In the rows, 128 means zero.
One turn moves each row of this set onto another row. After a few examples, where does it send each row asked below?
zanek: [104 129 114 127 135 121 137 127 136 117  78 121 164 100 150 118 123 106]
dopu: [141 136 143  92 133 140 131 130  93 149  93 106 144 140 119 110 144 135]
Bivun: [157 100 100 138 171 126 118 123 137 138 107 124 147 142 146 110 113 157]
sul: [148 141 141 121 102 134 127 117 110 164 106 122 136 149 103 107 130 140]
geput: [135 139 124 124 117 136 129 127 171 144 100 120 158  84 149 122 103 143]
Fut: [165 111 135 117 149 112 163  87 145 122 115 112 178 125 122 110 135 168]
mapu: [136 116  93 138 152 106 107 109 104 143 111 124 154 143 114 113 103 168]
ged: [111 150 143 142 105 102 104 107 143 130  99 128 176 107 149 114 120 143]
mim: [118 130 111 125 141 114 149 125 151 122  77 116 167  98 158 117 122 112]
pufo: [141 146 146 123 131 130 112 102  98 162 104 116 141 138 108 116 135 122]
Dur: [150 118 142 124 145 108 137  84 126  97  94  92 159 120 112 119 156 147]
lud: [102 153 138 138 110  99 104 114 126 124  92 124 172 109 150 122 136 138]
fefe: [146 100 148 126 150 113 157 103 127 110 115 100 151 115 125 125 156 140]
lut: [164 108 112 155 162 113 128 120 131 153  96 135 145 138 130 128 105 168]
mudup: [137 143 118 129 110 134 120 116 162 149 108 124 160  88 146 115 101 149]
kesus: [147  96 104 149 158 119 131 107 128 142 100 120 140 148 154 122  99 158]
deven: [135 118 152 128 141 122 149  71 134 103 107  95 153 131 133 126 150 150]
zom: [145 138 140 121 107 151 125  96 103 160  93 116 133 145 119 122 124 136]

lud -> mim
fefe -> lut
dopu -> Fut
And these:
ged -> zanek
zom -> deven
sul -> Dur

One turn moves each row of this set onto another row. After a few examples, where does it send each row asked below?
Sevov: [ 85 110 134 155 111 134 127 122 157 151 108  84 111 128 126 101  88  95
 120 118 131 111  83 109 136 117 107 125 132 155 141 119  91 117 131  95]
luriz: [ 74 125 140 143 138 156 107 116 152 110 108 102 126 128 141 107 118 135
 114 119 152 116 115  88 152 117 125 160 132 156 120  79 117  99 144 123]
zupo: [ 82 122 144 140 130 140 105 114 143 110 101 102 121 121 149 111 112 142
 120 119 149 115 109  91 140 109 130 151 129 152 108  71 117  95 138 127]
Ber: [ 98 121 130 137  92 104  75 108 107 167 137 113 101 128 126 136  89  91
 134 154 134 117 121 121 140 117 113 112 117 154 148 119 120 121 141  92]
pupot: [ 97 143 127 177 104 143 112 107 164 130  97 129 107 124 132 126 108 125
 119 125 147 127 125 127 144 153 115 146 128 135 145 110  82  93 165 112]
tal: [113 125 126 122 147 121 137 105 114 135 122 116 135 135 119 132 132 144
 115 119 163 125 145 138 141  89 116 156 113 135 140  90 131  90 111 111]
devob: [ 94 176 142 121 117 113  95  80 114 166 128  81 123 154 116 127 131 103
 147 146 156  94 144 141 138 118 120 114 114 126 135 113 130 128 118 106]
Taka: [ 82 126 157 142 106 165  88 114 131 130 134 103 101 131 153 131 115 136
 121 114 125 122 120 123 126 146 117  59 127 149 147 129 116 135 138 120]
sudu: [112 138 160 122 134 126  97 127 155 141 109  90 103 148 108 151 107 126
 118 125 140 125 107 162 126 150 124  81 118 168 135 131  91  97 138 110]
fudas: [111 144 135 123 128 128 119 113 112 159 144 111 126 132 120 123 139 164
 145 114 167 107 150 127 160 131  99 130 125 154 112  98 129 163 137 124]
vum: [ 96 126 161 126 131 177  85 136 130  91 122  99 111 149 144 150 106 120
 100 132 129 116 108 123 131 147 115  95 114 136 157 116 109 108 139 124]
pagob: [121 133 153 131 114 123 106 103 152 152 116 114 139 140 112 152 117 142
 123 125 117 123 139 155 136 131 129  60 130 162 160 137 117 118 133 107]
kis: [103 128 139 135  82 108  81 110 119 168 140 108 103 141 127 146  84  88
 129 156 140 117 120 121 134 127 111 109 122 139 151 120 131 118 142  90]
tik: [115 129 137 116 151 123 134 115 121 141 129 114 142 138 120 140 139 154
 118 116 166 123 142 133 152  94 114 165 115 137 130  87 136 107 123 116]
Gefon: [103 129 130 137 116 163 132 109 145 114 114 117 156 130 117 112 137 141
 103 137 151 112 144  98 177 132 114 135 133 152 163  94 129 127 143 120]
Tabe: [106 132 153 147  72 104  91 117 155 168 132  92 108 145 147 140 108  90
 120 152 127 113 111 133 123 142  98 137 131 130 145 106 126 124 125 100]
guba: [ 91 133 126 144 119 161 127 105 145 103 109 116 149 133 133 111 130 146
 100 130 147 112 127  93 168 121 112 143 117 153 151  85 136 119 146 118]
nukuv: [116 137 137 116 128 123 133 113 112 155 125 114 131 133 120 118 137 162
 136 116 173 114 148 141 163 117 102 136 119 148 114  91 139 150 128 128]
vitu: [123 135 157 102 128 114  81 132 134 140 141  98 131 163 138 188 107 124
 113 116 127 105 136 128 132 136  99 109 113 181 140 111 117 122 113 118]
rikom: [103 140 163 144  77 108 101 119 165 166 130  89 105 142 149 141 120 106
 110 147 129 115 108 130 116 154 102 131 140 120 142  97 116 116 128 101]
Mezo: [126 115 151 113 148 162 114 154 129 124 118 106 116 128 137 141 110 118
 118 107 147 127 139 156 156 129  89 119 137 163 143 105  97 112 141 151]
laki: [ 91 137 131 178 101 131 116 107 170 133  97 117 107 125 132 112 104 119
 121 132 142 123 105 128 147 146 111 143 128 149 136 116  83  95 160 111]
muk: [106 141 156 115 126  85 105 103 102 151 116 125 132 153  95 119 116 124
 137 144 145  99 145 124 127 111 111 116 142 122 139 125 140 121 116 122]
melud: [ 99 158 162 106 160 132 108 127 119 112 142  82 137 147 125 139 123 123
 136 125 142 101 152 122 166 135 115 102 123 167 141 130  94  96 121 144]
sameg: [104 161 156 111 130  89 107  94 109 159 123 121 127 157  91 135 118 127
 136 144 153  98 144 128 131 110 114 113 139 119 134 120 137 119 123 118]
Noli: [ 84 109 137 160 102 139 120 121 164 153 110  96 107 130 128 105  83  95
 117 122 145 119  90 114 142 131 112 130 137 149 142 121  86 118 138 101]
zoged: [ 95 174 140 118 118 123  92  79 130 178 132  72 131 148 120 142 132 102
 147 138 150  93 138 142 136 123 122 112 113 131 136 102 120 129 132  92]
zep: [126 151 147 136 134 113  86 115 146 135 138 129 131 146 149 173 133 151
 128 113 110 111 170 132 136 120 114 113 117 161 150 115 117 101 121 123]
visag: [103 117 146 132 125 186  99 130 146 149 118  84 116 119 164 128 131 110
 136  86 134 123 140 146 137 119 109 106 118 154 155 102  98 110 138 133]
Ved: [101 142 175 124 140 134 109 129 155 128 131  89 135 133 159 120 159 134
 128 112 126 104 154 125 149 120 124 116 134 148 142 113  90  90 110 151]

fudas -> pupot
sudu -> melud
And these:
guba -> Tabe
tal -> Sevov
Ved -> Taka
tik -> Noli

One turn moves each row of this set onto another row. After a few examples, where does it send each row asked below?
bizeg: [143 135 120 131 141 119 110 130 119 138  96 110  87 162]
Ponip: [125 157 105 124 128 103 125 162 130 167 117 148 114 133]
Kirum: [143 155  81 120 128 131 145 126 142 160 170 107 100 165]
Muniv: [169 111 111 123 138 120 136 135 116 151 135  89  90 156]
Memi: [102 145 116 135 112 150 154 139 124 170 158 139  95 135]
zavi: [127 148 104 148 147 143 109 109  97 172 104 147 103 149]
muro: [144 128  94 125 129  98 136 146 117 141 132 129  83 177]
Fos: [165 121  98 141 154 127 120 144 126 152 125 111  82 174]
Pelab: [135 115 109 119 153 104 146 149 104 174 160 118 133 142]
zaka: [144 123 109 153 139 137 141 126  86 169 141  90 131 131]
ves: [156 158 104 132 136 144 130 105 155 177 129 118  97 167]
tup: [116 169 108 123 109 112 143 122 137 144 137  99 115 156]
zod: [141 150 107 147  99 121 146 134 104 167 120 109 121 117]
tirig: [162 131 120 124 113 105 136 133 125 151 103 114  88 157]
fer: [131 122 108 114 140 105 125 133  99 129 132 104  89 166]
matam: [123 137 101 137 159 128 135 111 122 156 160 100 122 188]
Sapeb: [109 130 103 143 151 127 125 115  72 155 137 124 121 153]
sape: [109 137 133 155 133 164 139 125 128 182 131 145 101 148]
pobuf: [ 87 133 129 152 136 151 144 130 112 167 148 136 111 152]
seb: [116 135 132 108 147 104 124 126 103 166 118 135 126 134]
ginog: [158 144  75 150 142 152 123 133 112 184 138 144  90 145]
fipus: [107 127 127 156 136 162 148 140 118 171 159 110 112 138]
Num: [137 153  72 137 107 120 146 147 103 166 148 140  99 136]
veson: [132 137  85 118 167 125 116 159 119 169 156 141 104 144]
Dufu: [162 132 117 140 139 119 137 157 136 187 125 116 128 126]
Ler: [114 160 109 126 137 120 128 100 132 157 126 134 108 185]
sopam: [150 131 121 121 171 142 106 131 124 184 120 125 112 130]
Dipuv: [110 143 132 147 113 160 149 137 128 172 141 117 106 123]
sig: [120 132 113 146 131 168 148 134 129 186 161 142  91 145]
sena: [141 150 123 146 137 135 134 113 140 161 128  78 127 158]

Dipuv -> Memi
zavi -> Sapeb
And these:
Ler -> matam
Muniv -> tirig
Ponip -> veson

One turn moves each row of this set onto another row. After a few examples, where does it send each row asked below?
lalel: [171 132 143 121 132 141 131 183  97 144 135  99 127 119  94 154 151 128
 153 129 107 141  69 187 104 161 120 158 149 119 112  87 168 125 165 142]
Gom: [157 136 157  84 141 110 144 174 114 133 150 132 112 125 109 127 116  88
 179 129 191 146  72 187 109 126 127 142 191 102 102 140 152 139 162 105]
von: [176 124 111 124 144 112 158 185 114 130 159 155 156 111 100 112 119 104
 168 117 167 130  95 168 122 162  92 151 135 112  77 108 147 151 173 123]
lefo: [184 160 118  97 151 116 144 122 147 141 139 142 154 105 111 169 137 121
 167  92 139 134 106 170  88 137 104 128 166 156 101 111 159 110 159 133]
vap: [143 173 143  98 127 105 167 185  97 168 144  96 160 116 130 146 148 122
 172 131 144 150  89 145 106 140 110 140 138 128  90 128 174  96 173 148]
loziz: [185 154 144  95 137 107 139 164 134 134 144  96 103 148 135 109 146 116
 147 117 143 144  94 195  85 108 129 154 181 132  81 132 146 136 165 118]
Zege: [178 161 161 117 117 135 127 144 132 139 142  80 116 143 116 134 114 123
 143  84 145 155  80 190 103 113 129 122 161 131 106 125 136 141 167 100]
Fubet: [156 113 147 119 156 132 126 167  99 141 162 118 153 107 101 159 110 100
 154 115 142 143 106 180 157 137 111 137 139 132 121 138 167  96 189 117]
dat: [172 151 110 111 118 147 139 170 132 162 146 137 155 107 128 145 120  88
 147 136 186 136 103 157 124 159  96 142 130 150 109 138 161 142 154 134]
nuzak: [159 127 118 104 126 118 149 156 108 134 120 133 166 115 103 153 150  88
 182 148 146 145  94 179  83 137 110 157 127 139 105 117 146 144 119  95]
led: [160 149 142 113 102  98 139 143 106 141 132 105 105 126 133 112 114 123
 124  92 144 158  99 188  91 132 109 137 180 108  97 135 157 125 164 128]
romi: [146 134 116 118 149 114 138 145 114 110 149 119 174 124  97 138 159 101
 202 130 127 139 103 157 106 131 150 115 134 134  93 124 153 138 178 100]
koli: [155 122 170  88 150 131 119 184 147 143 150 138 138 110  98 143 140 108
 176 111 146 131  83 143  87 122  85 149 155 149  94 120 127 110 144 128]
mol: [145 133 122 127 138 142 142 188  99 138 145 109 155 102 111 169 152 102
 155 129 137 115  96 168 134 116 131 147 159 139 143 161 139 138 143 123]
tur: [158 126 142 106 109 103 134 185  81 158 113 120 141 158 100 138 119  99
 150 104 166 158 119 184 103 120 119 105 164 136  97 146 155 122 188 111]
defef: [150 147 122  90 139 127 126 156 114 181 170 109 142 130  98 129 120 107
 148 103 142 154 103 162  95 111 140 127 156 109  89 141 137 176 174  84]
Nipa: [162 165 143 137 130 129 129 162 108 159 151 105 138  96  87 178 140 124
 189 101 140 125 120 170  89 160 104 133 166 111 105 119 133 162 170 140]
kodus: [171 161 150 129 118 105 134 176 142 133 150  97 158 112 111 104 152 105
 172  93 139 136  79 139 131 149 109 166 143 134 104 160 137 121 159 149]

lefo -> kodus
Fubet -> romi
And these:
dat -> mol
Gom -> tur
loziz -> led
Nipa -> koli

